Each row has a name. After each piece below comes the name of the row it's from. Each question is about the rows just above it.

[ 97  98  96 129 132] : Nom
[ 74  98  96 116 152] : Mudog
[112  80  83 102 160] : Kuvo
[121  66  99 117 146] : Nin
[106  82 156 150 119] : Nepu
[164 141 111 112  83] : feli
[ 97  98  96 116 152] : Tudak
[121  66  99 117 146] is in which row? -> Nin
[ 97  98  96 129 132] is in which row? -> Nom
Where do [106  82 156 150 119] appear? -> Nepu
asked: [ 97  98  96 116 152] -> Tudak

[141 119 120 128 116 123 121 104 128 130 169 137 104 153 118  75 145 118
 124 139 171  84 100 100 113 150 155 126 105 105 132 118 134 123 126 173
  84 111 149  91 119 123 125 129 127  84 136 128 169 128 119 137  93 104
 171 136 115 146  87 149] = bere
[ 99 107 150 122 122 117 111 149 134  92 147 116 145 142 152 117 114  84
 103 137 139  96 132 131 158 118 120 146 146 152 142 147 134 123 114 127
 125 155 122 112 136 113 121 112 131 140 110 133 128 137 105 112 112 113
 134 134 101 115 161 129] = zabib
[ 93 147 102 146 144 117 118 107 149 129 108 110 124  97  83 126 119 100
 129 143 137 127  85 153 128 145  95 140 164 136 113 119 143 119 102 139
 115 142 118 113 122 145 155 117 130 110 143 162 105 113 122 155 110 165
 126 126 153 156 133 132] = teful
[138 132 113 127 110 133 132 105 147 134 152 115 147 135 142  98 153 120
 137 118 141  92 106  92 140 131 141 130 125 104 114 111 120 141 150 150
  51 111 170  82 135 130 137 125 138  81 156 113 177 122 128 138  88 103
 151 136 114 146 124 172] = gotef
[ 90  86 150 107 121 166 129 154 116 119 135 126 128 116 148 125 139  91
 120 132 174 101 131 132 184 137 134 125 138 130 181 178 147  92 129 114
 128 123 129 106 150 121 146 124 131 126 122 114 131 128 113 102 134 141
 127 119  72 115 165 120] = bez
[170 150 136 124 123 116 128 107  92  98 137 188  98 168 126  62 170  78
 112 123 130 133 116 146 105 152 112 112 107 142 155 139 147 137 120 173
 135 129 126 184 133 133 102 100 160 100 128 151 125 127 122 157 151 180
 124 103 117  92 144 124] = gufi
[ 98 110 136 135 135 137  84 127 120  97 137 119 137 151 126 130 106 127
 118 108 135 131 144 101 142 107 149 121 139 178 146 118 168 120 128 113
 109 154  77 135 126 132 167 108 133 113 161 143 143 119 137 148  95 134
 149 110 137 118 142 118] = levup
[127 140 140 137 124  78 127 148 144 100 148 113 147 145 158 115 112  84
 100 153 111  90 121 145 141 112  94 167 139 131 104 135 105 143 102 145
 141 156 152 106 126 105  82 116 131 153  82 137 117 144  90 112 119  97
 129 158 111 120 147 135] = gesar
[ 90  86 150 107 121 166 129 154 116 119 135 126 128 116 148 125 139  91
 120 132 174 101 131 132 184 137 134 125 138 130 181 178 147  92 129 114
 128 123 129 106 150 121 146 124 131 126 122 114 131 128 113 135 141 150
 108 143 114 140 117 107] = Gatu
asked: [141 119 120 128 116 123 121 104 128 130 169 137 104 153 118  75 145 118
 124 139 171  84 100 100 113 150 155 126 105 105 132 118 134 123 126 173
  84 111 149  91 119 123 125 129 127  84 136 128 169 128 119 137  93 104
 171 136 115 146  87 149] -> bere

[149 161 162 151 112 137 102 114  94 145] : goveb
[120 144 153 129  76  97 130 113  50 139] : Mopi
[149 161 162 151 112 137 102 114  94 107] : Vilas
[157 197 155  92  88 124 106 111  91 163] : ves
[120 144 153 129  76  97 130 113  47 134] : mugu
asked: [120 144 153 129  76  97 130 113  47 134] -> mugu
asked: [120 144 153 129  76  97 130 113  50 139] -> Mopi

[ 97 149  98  93 120 127] = soket
[ 99 156  92 101 115 131] = Gise
[139  76 182 144  70  62] = Vogus
asked: [ 97 149  98  93 120 127] -> soket
The row with [139  76 182 144  70  62] is -> Vogus

[142 142 121 137 139] = nug
[134 128 116 118 123] = geti
[154 196  74 137 154] = did
[154 196  74 100 121] = ran
asked: [142 142 121 137 139] -> nug
Where do [154 196  74 100 121] appear? -> ran
asked: [134 128 116 118 123] -> geti

[103 129 132 136 131 150] -> fiten
[117  95 134 142 165 160] -> lud
[118  62 144 149 159 151] -> kapi
[104 133 144 132 102 180] -> kize
[161 125 122 132  84 122] -> Rasek
[161 125 122 132  84 122] is in which row? -> Rasek
asked: [104 133 144 132 102 180] -> kize
[103 129 132 136 131 150] is in which row? -> fiten

[124 110 125 123 156 130 164  63 113 149 163 115 130 147 132 142 143 160
  93 132 152 140 108 121 133  73 129 121 109 114 136 120 137 100 127 108
 112 103 107 116 149  86 133 125 119 157 103 135 137] -> Bipi
[145  92 144 153 155  98 140 137 134 145 126 118 145 160 102 119 149  92
 103 144 123 128 121 177 104  99 145 113 154 136 124 112 110 104 135 132
 133 116 167 120 152 154 100 167 123 150 134  85 126] -> kazu
[142 120 148 148 127 145 147 118 154 106 125 139  58 139 130  89 119 169
 146 151 114 154  94 122 139 140 119 123 114 161 101 109 104 125 180 119
 149 120 115 116 140 149 126 141  97 130 135 115 102] -> sibep
Which row holds [124 110 125 123 156 130 164  63 113 149 163 115 130 147 132 142 143 160
  93 132 152 140 108 121 133  73 129 121 109 114 136 120 137 100 127 108
 112 103 107 116 149  86 133 125 119 157 103 135 137]? -> Bipi
[142 120 148 148 127 145 147 118 154 106 125 139  58 139 130  89 119 169
 146 151 114 154  94 122 139 140 119 123 114 161 101 109 104 125 180 119
 149 120 115 116 140 149 126 141  97 130 135 115 102] is in which row? -> sibep

[ 57 164 102 101 135 134 110 157]  Kaza
[146 134 157 147 116 132  88 178]  rol
[ 77 149  87  53  93 136 176 159]  bisu
[ 99 155 132 116 160 146 145 167]  Fufo
asked: [ 57 164 102 101 135 134 110 157] -> Kaza
asked: [146 134 157 147 116 132  88 178] -> rol

[148 167 113 116 108  78] : Panu
[ 93 120 140 149 127 156] : kot
[193 102 110 117 116 180] : Gebos
[ 91 191 113 123 130 139] : Fipa
asked: [148 167 113 116 108  78] -> Panu
[ 93 120 140 149 127 156] is in which row? -> kot

[102 134 101 102 131  83 154 144 133 103 198 135  91 124 143  92 162 110
 108  80 109 185  97 152 165  95 112 125 174 151 108 131  97 209 175 130
 131 100 100]  tomaf
[104 135 105 104 133  88 150 144 134 105 193 137  93 123 140  95 160 111
 111  85 111 182  96 149 162  98 117 125 171 150 108 131 101 204 173 132
 131 105 100]  katug
[118 130 119 115 129 111 141 132 130 115 152 130 109 126 132 115 142 123
 120 107 119 153 116 136 144 115 122 126 143 134 120 131 114 161 147 126
 132 117 115]  vuz
[104 134 104 101 132  87 155 140 132 102 190 133  91 124 140  96 161 112
 108  82 109 184  99 149 163  97 113 125 169 147 110 133  97 207 172 129
 133 102 100]  Bevu
[119 130 118 118 129 112 140 131 131 117 151 130 113 126 132 116 141 123
 121 111 121 150 119 137 142 116 123 126 143 135 121 131 116 158 144 126
 128 118 119]  Fekal
Which row holds [118 130 119 115 129 111 141 132 130 115 152 130 109 126 132 115 142 123
 120 107 119 153 116 136 144 115 122 126 143 134 120 131 114 161 147 126
 132 117 115]? -> vuz
[104 135 105 104 133  88 150 144 134 105 193 137  93 123 140  95 160 111
 111  85 111 182  96 149 162  98 117 125 171 150 108 131 101 204 173 132
 131 105 100] is in which row? -> katug

[102 189 181 154  71 166 182 139  92] -> Nibus
[129 133 136 140  77 153 131 132 109] -> sor
[ 97  82  82 116 112 114  84 159 103] -> Nupe
[107  86  90  78 159  73  87 169 132] -> bal
[149 174 172 168  50 182 168  97  96] -> Bil
[ 88 168 168  54 193  56 160 205 160] -> gav
[149 174 172 168  50 182 168  97  96] is in which row? -> Bil
asked: [ 88 168 168  54 193  56 160 205 160] -> gav

[134 134 130 128 116 132 126 131]  Big
[115 110 123 128 207 120 127 125]  Zir
[137 134 131 129 141 134 123 134]  maka
[122 118 125 128 182 124 126 127]  Muber
asked: [115 110 123 128 207 120 127 125] -> Zir
asked: [134 134 130 128 116 132 126 131] -> Big

[137 147  47 153 128  86 117 108 134 149 132 142 201 117  91 155 168 137
 128 138 127 144 151 168  81 148 170 118 119 107 182 128 120 113 143 159
  93 108 114  97 125 148 125 114 116 179 127  89 109 135 115  96 159 113
 154  87 144 135 107] : Dof
[124 103 172 124 115 100 123 161 102  95 148 166  45 146 119 165 122 121
 119 110 154 119 148 142 159 163 130 107 131 139 135 115 165 143 119 125
 125 154 159 125 164  96 157 147 148 107 108 132 179 108 164 148 106 137
  91 150 129 111 155] : lezo
[130 125 101 138 128  96 117 151 126 124 137 153 110 134  97 171 136 127
 128 125 143 144 153 177 117 167 154 117 139 128 163 123 150 139 130 145
  93 141 139 102 140 117 147 122 142 157 115 101 151 121 137 118 128 125
 123 118 127 121 133] : bupoz
[127 143 139 119 132 173 143  81 139 146 110  84 193 111 167  61 125 132
 131 139  99 111  91  59 125  66  99 147 109 119  86 139  85 105 131 110
 172  97 100 160  99 157  92 130  99 104 153 157  78 145 103 130 139 126
 151 129 133 145 110] : misu
[136 150  47 147 141 117 119 126 152 157 121 122 187 119  96 146 144 135
 137 141 121 158 140 179  82 143 160 134 142 119 166 134 120 128 139 154
  84 120 111  96 108 144 124 101 126 186 131  90 105 139 103  96 151 116
 160  93 126 135 106] : nir
[135 149  58 144 140 122 121 121 150 155 120 119 186 118 105 137 143 135
 136 141 120 152 135 166  87 136 153 135 139 119 157 134 116 126 137 149
  94 117 110 105 108 146 121 104 123 175 132  96 103 139 104 100 149 117
 158  96 128 136 107] : bedid
[121 112 192 113 119 143 136 129 111 107 131 128  85 135 156 108 113 123
 122 118 130 104 115  84 164 111 101 126 117 136  93 124 131 128 119 107
 164 134 139 153 141 116 129 148 128  82 128 160 142 121 145 153 110 137
 105 156 128 123 143] : Goz
[127 143 139 119 132 173 143  81 139 146 110  84 193 111 167  61 125 132
 131 139  99 111  91  59 125  66  99 147 109 119  86 139  85 105 131 110
 172  97 100 160  99 157  92 130  99 104 153 157  78 145 103 130 139 126
 151 129 133 145 110] is in which row? -> misu
asked: [130 125 101 138 128  96 117 151 126 124 137 153 110 134  97 171 136 127
 128 125 143 144 153 177 117 167 154 117 139 128 163 123 150 139 130 145
  93 141 139 102 140 117 147 122 142 157 115 101 151 121 137 118 128 125
 123 118 127 121 133] -> bupoz
asked: [136 150  47 147 141 117 119 126 152 157 121 122 187 119  96 146 144 135
 137 141 121 158 140 179  82 143 160 134 142 119 166 134 120 128 139 154
  84 120 111  96 108 144 124 101 126 186 131  90 105 139 103  96 151 116
 160  93 126 135 106] -> nir

[132 123 127 130 121 123 134 126 123 131 124 129 127 120 118 128 131 123
 128 128 133 130 139 129 126 133 124 124 136 129 120 132 128 126 129 126
 124 131 120 202 124 126 131 116 123] = veta
[132 123 127 130 121 123 134 126 123 131 124 129 127 120 130 128 131 123
 128 128 130 124 132 126 126 133 124 124 136 129 120 132 128 126 129 126
 124 132 122 186 129 133 136 118 123] = feb
[132 123 127 130 121 123 134 126 123 131 124 129 127 120 123 128 131 123
 128 128 130 124 132 126 126 133 124 124 136 129 120 132 128 126 129 126
 124 131 121 194 125 131 137 119 124] = faben
[132 124 127 130 121 124 134 126 123 131 124 129 127 120 129 128 132 128
 134 128 135 126 132 126 126 133 124 124 136 129 120 132 128 126 129 126
 124 131 120 202 124 126 131 116 123] = papaf
[132 123 127 130 121 123 134 126 123 131 124 129 127 120 123 128 132 125
 133 128 136 127 133 126 126 133 124 124 136 129 120 132 128 126 129 126
 124 131 120 201 124 126 131 116 123] = moge
[132 123 127 130 121 123 134 126 123 131 124 129 127 120 127 128 131 123
 128 128 130 125 132 126 126 133 124 124 136 129 120 133 132 132 134 129
 125 132 120 202 124 126 131 116 123] = Fosim
[132 123 127 130 121 123 134 126 123 131 123 129 127 120 134 128 131 123
 128 128 130 125 134 132 131 136 125 124 136 129 120 132 128 126 129 126
 124 131 120 202 124 126 131 116 123] = nef
[132 123 127 130 121 123 134 126 123 131 124 129 127 120 129 128 131 123
 128 128 130 124 132 126 126 133 124 124 136 129 120 132 129 127 135 131
 127 132 120 200 124 126 131 116 123] = nido
[132 123 127 130 121 123 134 126 123 131 123 129 127 120 133 128 131 123
 128 128 130 125 134 132 131 136 125 124 136 129 120 132 128 126 129 126
 124 131 120 203 124 126 131 116 123] = badu
asked: [132 123 127 130 121 123 134 126 123 131 124 129 127 120 127 128 131 123
 128 128 130 125 132 126 126 133 124 124 136 129 120 133 132 132 134 129
 125 132 120 202 124 126 131 116 123] -> Fosim
Which row holds [132 123 127 130 121 123 134 126 123 131 123 129 127 120 133 128 131 123
 128 128 130 125 134 132 131 136 125 124 136 129 120 132 128 126 129 126
 124 131 120 203 124 126 131 116 123]? -> badu
Where do [132 123 127 130 121 123 134 126 123 131 123 129 127 120 134 128 131 123
 128 128 130 125 134 132 131 136 125 124 136 129 120 132 128 126 129 126
 124 131 120 202 124 126 131 116 123] appear? -> nef
asked: [132 123 127 130 121 123 134 126 123 131 124 129 127 120 129 128 131 123
 128 128 130 124 132 126 126 133 124 124 136 129 120 132 129 127 135 131
 127 132 120 200 124 126 131 116 123] -> nido

[152 104 106 161 159 102 146 102 156 162] -> Ref
[160  97 116 167 169  92 154 109  61 153] -> Ziki
[160  97 116 167 169  92 154  98 161 172] -> fesu
[107 172  84 105  99 159  69 164 108 151] -> Dokez
[ 94 102  80  87  85 106 137 101  90 179] -> rufug
[144 108  95 145 145 101 141 107 142 187] -> Bak
[ 95  72 189  94 109  82 158  81  94 101] -> buk
[156 129  88 162 158 118 123 125 157 174] -> balem
asked: [107 172  84 105  99 159  69 164 108 151] -> Dokez
asked: [156 129  88 162 158 118 123 125 157 174] -> balem

